A single turn carries every row of the set below to another of its rows. Some are shown first; where does it send the rows asked next?
gipog: [5,6,-2,21,-5,-3,14,1,7,0,-4,-1,8,7,-2,2,2,-8,-14,17,5,-1,-12,-13,-22,-8,21,18,-10,6,4,0,-16,19,2,-1]
pas: [10,9,-1,14,8,-1,5,-7,4,1,2,0,-4,12,5,12,2,10,5,-5,-12,-2,1,15,1,-3,19,14,0,17,6,0,-14,19,-24,11]
Zoluz: [11,-14,5,19,12,-2,5,-6,16,7,0,-16,1,4,-13,-6,4,1,12,16,-10,-17,-11,3,-9,2,17,4,-18,0,13,6,-16,1,2,3]
Zofe: [0,-8,8,10,8,3,-8,9,-1,-4,4,-14,-10,4,-3,-7,0,-3,6,-3,-15,17,11,12,-8,0,-5,18,-17,-6,5,-5,0,18,-3,-9]
sog: [-1,-12,4,5,-7,5,4,11,10,8,3,-20,-1,17,6,1,-9,-9,-8,-1,-5,16,2,-3,11,5,14,4,-27,-1,-7,6,-19,20,-5,12]
Kize: [-1,-14,4,10,4,2,7,5,14,-3,8,-27,-3,9,6,25,-17,-16,9,-8,-6,-2,-13,-1,-13,10,4,12,-8,-1,12,8,-2,12,-8,0]
Sazok: [24,6,8,11,13,0,0,-1,19,-4,13,-21,14,20,-9,7,-19,-3,11,6,-11,-3,14,-9,-12,12,5,9,-12,5,12,-1,-3,16,-16,2]
ret: [15,1,7,18,19,6,-3,-8,-1,-3,-1,-16,6,6,10,7,-6,-1,6,10,-2,17,4,2,-7,14,12,3,-24,0,26,-25,-13,25,4,5]
mapas: [6,-8,14,12,8,-8,9,-12,-2,-26,-14,-2,0,6,5,-1,-12,7,-2,8,-15,-9,0,-14,9,2,23,2,-16,-6,9,-7,-13,18,-12,14]
vos: [26,-1,6,10,17,4,6,10,12,5,3,-21,2,26,-6,-5,-14,2,-6,-1,-2,6,-1,-8,-16,2,9,4,3,9,1,7,-18,21,-14,0]
rudo: [7,-13,6,8,6,10,0,-8,-9,-11,4,2,-6,5,11,4,-14,-3,-5,9,-2,23,-2,0,-12,-13,29,5,-25,-6,5,2,-23,24,-9,7]
reb: [17,4,-3,2,8,17,8,-8,-7,1,3,-22,-14,16,4,2,-5,-1,8,2,-12,1,-1,-13,-10,-9,1,11,-13,14,-4,-2,-15,28,-14,8]
bated: [19,2,2,2,-4,0,1,-14,-2,-9,-6,-12,-16,9,-1,21,-13,-2,1,1,-21,-14,-1,0,2,9,18,11,-20,5,0,4,-16,22,-13,9]
Vato: [8,-19,5,6,12,-8,0,6,18,-4,4,-23,7,8,-6,-17,-15,5,-1,6,-13,2,5,2,-3,5,-5,17,-18,-6,16,-10,1,13,-18,3]
denas: [13,-4,-3,10,-2,-19,-2,0,4,-7,7,5,9,9,3,6,-3,2,7,22,-13,3,2,2,-18,10,23,15,-7,-10,9,0,4,22,5,-1]
rimap: [2,-17,-5,1,4,-13,-9,-5,-2,-12,15,-4,1,12,8,11,-2,1,-9,13,-14,6,-5,-6,-13,16,26,13,-9,-4,23,-5,4,21,-8,5]
gem: [7,-8,-10,19,20,6,5,-2,9,11,-7,-1,7,8,16,3,4,10,5,16,-5,-1,-10,5,-1,-3,6,-1,-12,1,21,7,-9,8,-12,7]
giso: [7,-6,4,8,-2,5,22,-6,4,-7,-4,-15,7,12,2,-7,-4,-1,3,12,-14,0,-1,-8,5,-5,2,3,-25,7,-2,-13,-24,28,-10,23]
siluf: [6,-23,15,16,15,-1,6,24,9,-7,-2,-21,-1,-8,-2,-12,-1,-6,-2,6,-6,-6,-8,-3,-10,6,18,14,-20,2,15,10,-8,10,-19,0]
Kog: [1,-15,13,11,9,7,-12,7,-6,7,4,-14,-14,-1,-9,6,8,-13,4,4,-9,2,-14,-3,-17,6,16,10,-22,-2,11,-6,-17,7,-3,-6]
beve: [8,-3,5,3,9,-6,3,11,6,-11,-4,3,11,8,27,1,-12,-8,0,4,-18,2,-7,-5,3,-3,10,-7,-9,1,10,-8,-15,8,-15,20]
dasu: [16,-5,-3,11,13,-5,2,30,11,0,6,-6,16,-12,1,8,-9,-6,2,9,-7,1,-8,-6,0,4,2,15,-15,0,8,-9,-17,12,-21,1]
Tok: [23,5,5,7,12,5,4,-8,4,-5,8,-4,10,10,-6,5,-20,1,-1,15,-5,-4,-7,12,-16,0,25,8,-8,-5,3,-1,-36,29,-6,10]
sal: [-5,-4,8,18,3,10,8,5,6,-14,4,-22,-2,11,10,7,-5,-9,4,4,-9,20,15,0,8,10,12,10,-23,2,4,7,6,15,-9,11]
nolov: [6,-10,15,-1,2,5,13,0,8,-7,14,-12,4,6,7,0,-33,-3,-6,1,-10,-1,-2,-3,-4,-4,30,12,-7,2,-1,12,-13,16,-20,13]
Pumi: [-4,-5,-7,6,3,4,0,-1,6,-9,7,-8,1,6,6,5,0,-7,-19,8,3,-7,-11,-27,-9,-11,25,14,-13,7,15,-1,-16,16,-1,2]
rovu: [6,2,-2,7,-4,3,12,6,12,2,2,-10,7,-2,9,5,-5,-12,-21,0,-4,-15,-8,-7,-15,0,22,15,-16,17,14,10,-17,23,3,2]
gak: [10,7,12,10,14,9,9,-4,-7,-2,1,-15,11,-3,8,-21,-12,-1,-1,-6,-12,0,4,-16,-11,-1,6,14,-23,4,2,-8,-17,35,-13,7]
Bet: [19,13,-10,18,10,-10,-11,-6,-2,-2,8,-2,6,-6,6,-2,-13,-4,-1,-2,-11,15,-7,-8,-8,1,15,20,-26,-4,-1,-6,-16,10,-23,9]
lidig: [25,8,14,16,8,-5,0,-2,-14,-13,-16,-3,-5,2,6,1,-19,-4,-4,4,-14,1,-3,-11,-20,9,14,13,-17,-7,1,0,-10,24,-17,-1]
pamig: [8,0,6,28,23,-3,3,4,11,-12,1,-13,15,2,-3,7,-8,-2,11,-1,4,-5,-6,4,-23,9,7,17,-7,-11,18,3,-13,28,-5,-8]
gena: [16,-8,-7,4,3,-15,5,4,5,-16,14,-9,4,-4,9,7,-8,-5,-6,7,-20,1,-2,7,-12,21,25,15,-6,5,15,9,3,23,3,4]
Refet: [-6,-1,2,17,11,5,1,-7,0,10,17,-3,3,-5,-5,10,4,-5,-2,-13,-19,11,-6,-2,-3,6,9,12,-10,7,3,0,-9,-1,-12,-2]
Fomum: [12,-9,-4,6,16,3,0,-7,9,-1,2,-24,-7,10,-2,-5,-4,1,5,9,-18,2,-4,19,-3,8,-7,4,-10,-2,16,-13,-11,11,9,5]
zal: [12,-3,5,17,21,3,-1,-7,3,5,3,-13,5,2,2,-13,-6,10,-2,-4,4,13,3,-7,3,-2,24,4,-18,-1,10,-13,-28,26,10,0]
Folaf: [-8,-23,-2,23,6,-6,3,-12,14,-10,2,-10,7,3,3,14,-3,-4,9,2,1,8,-5,-5,-5,0,10,7,-33,-12,21,-3,-12,16,-1,2]

gena -> gipog
sal -> vos
Now these:
Folaf -> nolov
Fomum -> giso
Bet -> Refet
siluf -> lidig

A single turn carries every row of the set below to another of its rows. Some are shown first; where does it send the rows asked next?
kefu: [-2,15,5,-16,16,-16,-2,-5,7,-5,-6,-1,5,1,-10,21,-20]
Zas: [-13,8,2,-5,9,-17,-11,-8,-2,2,-12,-2,-6,9,-14,14,-6]
dap: [-2,9,6,-20,9,-15,-9,-8,1,-3,-2,-4,-3,8,-3,29,-17]
Fulu: [-16,18,-9,-7,8,7,-1,-3,-5,22,7,4,1,-4,-6,-5,-7]
Dol: [11,12,-4,-21,-3,9,0,4,9,10,3,-1,-9,-20,-10,1,-21]
Zifo: [-13,13,5,-7,4,5,-8,15,-4,4,-13,-2,0,20,-11,9,-19]
fuma: [-15,13,-9,-7,2,0,-5,-15,-11,14,8,0,5,10,-5,15,0]
guzi: [-7,5,1,-9,6,-16,-11,-12,-5,-1,-4,-2,-1,10,-9,26,-8]
Kitos: [-9,16,2,-7,9,6,-1,15,0,1,-10,0,11,15,-12,11,-24]
beguf: [12,5,-1,-17,-17,4,-7,4,4,9,-2,-2,-16,-13,-13,3,-15]
Lafe: [13,8,-2,-15,-13,4,-3,5,6,7,-3,-1,-11,-17,-15,0,-17]
Putun: [-5,12,2,-12,5,7,-3,11,-3,-1,-3,0,13,18,-7,23,-24]
Kevug: [1,3,-2,-12,-13,1,0,25,-4,8,-2,-4,-5,-4,-9,-3,-17]
valoz: [-9,19,-12,-10,9,8,3,-5,-4,17,14,5,12,-7,-4,5,-11]
famis: [-4,10,-1,-8,12,-16,-3,-11,0,-5,-4,1,9,5,-13,25,-14]
sevi: [7,0,-4,-17,-15,3,2,22,-6,4,6,-4,2,-4,-5,9,-21]
pakuf: [5,10,-2,-20,-6,9,-6,5,6,13,-1,-3,-18,-15,-9,-2,-17]
mevek: [9,6,-3,-23,-10,10,-8,1,4,13,6,-4,-19,-12,-4,7,-16]
lub: [3,-1,-3,-16,-17,3,-3,22,-7,8,3,-5,-6,-1,-4,5,-16]
sagot: [-18,17,-8,-2,5,-1,-4,-12,-8,15,2,1,3,8,-10,5,2]
bom: [16,4,-2,-18,-17,4,-6,2,3,8,2,-2,-11,-14,-11,9,-17]
Dinam: [-9,12,-10,-13,3,10,-3,-8,-9,20,18,3,6,-1,2,14,-8]
Duv: [13,8,-5,-24,-7,10,-2,1,6,9,9,-2,-9,-16,-5,10,-21]
nuzof: [16,7,-3,-17,-14,4,-2,3,6,6,1,0,-6,-16,-13,6,-20]
tenav: [-16,13,-9,-10,2,9,-7,-6,-10,23,12,1,-5,2,0,5,-4]
nuno: [5,4,-4,-13,-11,2,6,24,-2,5,2,-2,4,-7,-9,1,-21]
Med: [-14,20,-10,-2,9,-1,2,-12,-6,12,3,3,12,3,-12,5,-3]
tagi: [-11,16,-11,-6,6,0,1,-15,-8,11,10,2,15,5,-8,16,-4]
gata: [-9,13,0,-4,14,-17,-3,-8,2,-2,-12,1,5,3,-17,13,-11]
palo: [-10,10,8,-16,9,-16,-13,-5,1,2,-11,-4,-14,10,-7,16,-11]
Zubiv: [-9,16,7,-14,16,-17,-5,-3,7,-1,-14,-2,-4,2,-13,9,-17]
Fusof: [-10,9,4,-11,0,7,-10,11,-7,4,-6,-3,2,24,-5,21,-19]

guzi -> famis
Lafe -> beguf
Now these:
pakuf -> mevek
kefu -> Zubiv
tagi -> Med
Fulu -> tenav
nuno -> Kevug
Kitos -> Zifo

A single turn carries every row of the set below to another of its rows. Some are shown first; where does it send the rows asked next?
murod: [3,22,29,20,-14,10,13,-9,20,-5,5,-1,-16]
Perun: [3,-3,19,5,-15,7,9,-8,8,-24,10,-2,-2]
mamok: [20,27,13,23,-4,12,20,2,18,-8,15,14,7]
rup: [15,13,14,7,3,4,3,0,8,-5,8,14,17]
Bebop: [9,9,9,10,-2,10,5,-14,18,-16,13,17,15]
Gele: [24,27,16,25,-10,26,15,9,7,-5,9,7,2]
Lako: [26,25,19,22,-10,16,17,10,7,-2,4,11,-1]
fum: [2,0,18,12,-15,22,4,-9,3,-24,9,-10,4]
buko: [18,19,18,15,-1,10,6,4,8,0,9,20,15]
Bosa: [12,14,8,11,0,8,15,-6,20,-16,17,14,14]
Moram: [3,29,24,25,-15,28,13,-7,14,-8,6,-5,-11]
Sini: [2,23,32,16,-12,16,-2,-5,8,-1,4,-6,-11]
kime: [-2,0,21,8,-13,9,8,-13,7,-20,10,-8,-1]
Lun: [24,12,13,22,-19,21,22,-2,5,-21,4,2,-8]
fikek: [12,14,12,16,-13,31,-1,-16,14,-10,-6,14,9]
tir: [20,28,14,27,-2,22,10,5,10,-5,14,8,13]
Navu: [8,11,9,13,-1,19,-2,-13,12,-14,14,12,20]
tumu: [11,16,9,16,3,22,3,-3,10,-12,17,6,21]
leg: [23,26,15,24,-11,19,23,6,13,-7,9,11,-2]
zapin: [0,25,27,25,-12,25,7,-8,16,-7,8,-9,-11]
til: [22,25,18,20,-2,8,10,7,9,0,7,14,9]
Puzof: [1,22,30,14,-15,8,10,-9,18,-6,7,-1,-17]
nonan: [11,14,11,14,-15,24,8,-19,22,-14,-4,18,4]
lev: [-1,25,27,21,-13,23,7,-10,17,-10,13,-8,-11]
Zutor: [-2,1,20,10,-13,15,3,-12,4,-20,11,-11,2]
vaf: [4,-2,22,6,-12,12,-2,-3,-1,-18,6,-6,3]
ran: [3,-3,18,8,-16,9,12,-11,9,-25,8,-4,-1]
futuv: [6,25,27,18,-17,11,17,-7,16,-5,-1,3,-16]
mogo: [27,11,18,18,-18,13,16,2,-1,-14,-4,4,-7]
nage: [-1,-1,23,7,-12,9,2,-10,3,-17,7,-9,1]
lep: [7,27,30,20,-14,20,4,-2,6,1,-4,-3,-10]
demot: [4,23,32,19,-11,15,1,-4,10,2,0,-5,-11]
basaz: [25,13,16,23,-17,27,12,2,-4,-16,1,-2,-3]
Degu: [15,22,13,22,-1,24,7,1,11,-7,18,14,18]
rebe: [10,9,12,8,-1,8,-3,-11,10,-10,8,16,18]
pof: [14,12,15,11,-14,20,1,-15,15,-7,-11,19,5]
vule: [15,20,13,18,-4,11,18,-2,18,-10,17,21,12]
fafu: [1,0,17,11,-14,21,5,-8,6,-26,14,-8,2]
Robog: [5,-3,22,6,-14,9,2,-6,0,-17,2,-5,2]

Lako -> Gele
kime -> nage
vaf -> fafu
Now these:
buko -> Degu
Lun -> mogo
lev -> Puzof
tir -> mamok
rebe -> Navu
tumu -> Bosa
murod -> demot
fum -> ran
futuv -> lep
fikek -> nonan

A single turn carries every row of the set below to another of its rows. Some are shown first; where does it send the rows asked next?
ner: [1,-3,-6,9,3,21,2,3,11,10,-2,14,-4]
mizi: [-4,-1,0,1,-11,-12,-3,-1,14,-14,-7,2,7]
zegul: [-6,9,14,11,0,13,-2,8,16,-8,-6,-15,9]
Bubi: [6,8,4,15,12,8,15,2,2,8,-1,-7,-10]
feno: [1,14,-2,1,3,-6,5,4,1,1,9,-11,-12]
reko: [8,4,3,12,-2,4,6,15,1,-3,-6,-16,-4]
Sava: [8,17,11,-9,-2,8,1,-10,21,-9,0,-3,9]
Fulo: [6,-6,9,17,10,13,-1,-8,7,14,-6,8,8]
vomar: [4,6,8,5,20,-4,5,-14,17,-13,2,4,6]
Tezo: [-7,4,-5,6,-3,16,-19,2,5,-6,-4,3,11]
zako: [4,13,13,-3,2,-2,-5,-12,24,10,-2,0,-8]
Fut: [-8,11,0,7,13,5,2,-13,-1,9,-14,7,12]
Tos: [-5,4,0,0,8,-3,-6,0,30,-3,1,14,-3]
Pob: [-6,5,-1,16,7,3,-21,0,7,-4,-8,-8,-4]
gen: [4,5,-9,-3,0,10,12,-3,7,1,6,5,-14]
mepu: [-2,10,-8,0,4,-5,-16,0,-4,-7,7,-4,3]
bomud: [6,10,3,-11,1,7,3,6,21,-3,7,13,12]
Zovu: [-1,2,-12,1,7,0,-18,-6,1,-6,4,6,-2]
kod: [-5,11,7,7,2,13,16,7,3,-11,-7,9,11]
zaket: [4,12,-4,-4,-2,4,14,4,3,0,9,-5,-10]
luv: [4,-4,6,0,3,-6,6,2,10,-14,2,7,20]
Duza: [0,1,-15,-4,2,10,-8,-7,4,-7,4,12,1]
kode: [-6,-6,0,11,5,5,7,5,9,2,-19,14,-4]
tapon: [12,17,9,-5,15,0,5,-7,15,8,6,9,0]
giko: [-3,-1,12,18,6,8,8,3,17,-5,-11,-13,-2]
vut: [-9,9,-4,9,11,20,-9,-11,6,5,1,11,5]
Baror: [11,-1,5,-1,3,1,-1,-1,29,-14,-6,3,-3]
Beter: [0,2,12,17,9,12,16,-8,7,-2,-8,-8,8]
Kone: [4,3,11,-7,-15,-4,-4,3,16,9,-2,3,6]
Ravu: [-3,10,14,-1,1,-10,1,-10,5,10,6,4,15]
raka: [10,13,3,16,-4,7,-1,18,18,-7,-6,-1,-1]
mene: [0,2,12,12,2,14,-19,8,16,8,-5,1,9]
Togor: [-7,13,16,14,10,11,-14,2,17,3,-3,-9,5]
fupad: [1,9,-5,1,0,-8,-9,9,-1,-4,6,-11,-6]
Zubi: [22,2,6,-3,-1,-7,3,4,13,6,-4,5,-4]
gusir: [2,5,7,7,3,-19,-1,-15,9,-2,-8,-2,-4]
fove: [7,12,-3,16,7,0,-15,-2,15,14,-13,-2,0]
dom: [4,5,-6,3,-7,7,-8,4,5,7,-16,2,19]
Dig: [1,-9,8,8,7,-17,-1,-1,13,5,0,10,3]
zav: [-2,19,10,20,16,6,8,1,13,-4,-4,5,-9]
zep: [5,7,0,6,2,21,17,3,1,6,3,3,6]
larol: [-3,16,5,12,6,3,-6,2,-4,-7,-3,-19,6]
palov: [7,-10,8,15,1,14,12,-1,7,3,-10,2,12]
zar: [-13,14,3,-1,5,-5,-2,-12,16,-11,4,5,12]
tek: [8,29,4,12,3,8,-5,0,9,1,0,-7,14]
Repes: [3,4,12,10,5,18,-10,-2,6,11,-2,6,20]
pozu: [13,12,10,-4,-4,-9,7,-8,-1,-3,-2,-3,11]
sesot: [0,6,-11,-4,5,13,5,-12,4,-2,7,11,-6]

kode -> raka
Bubi -> Pob
bomud -> pozu
Now these:
Repes -> Beter
zako -> Dig
feno -> Zovu

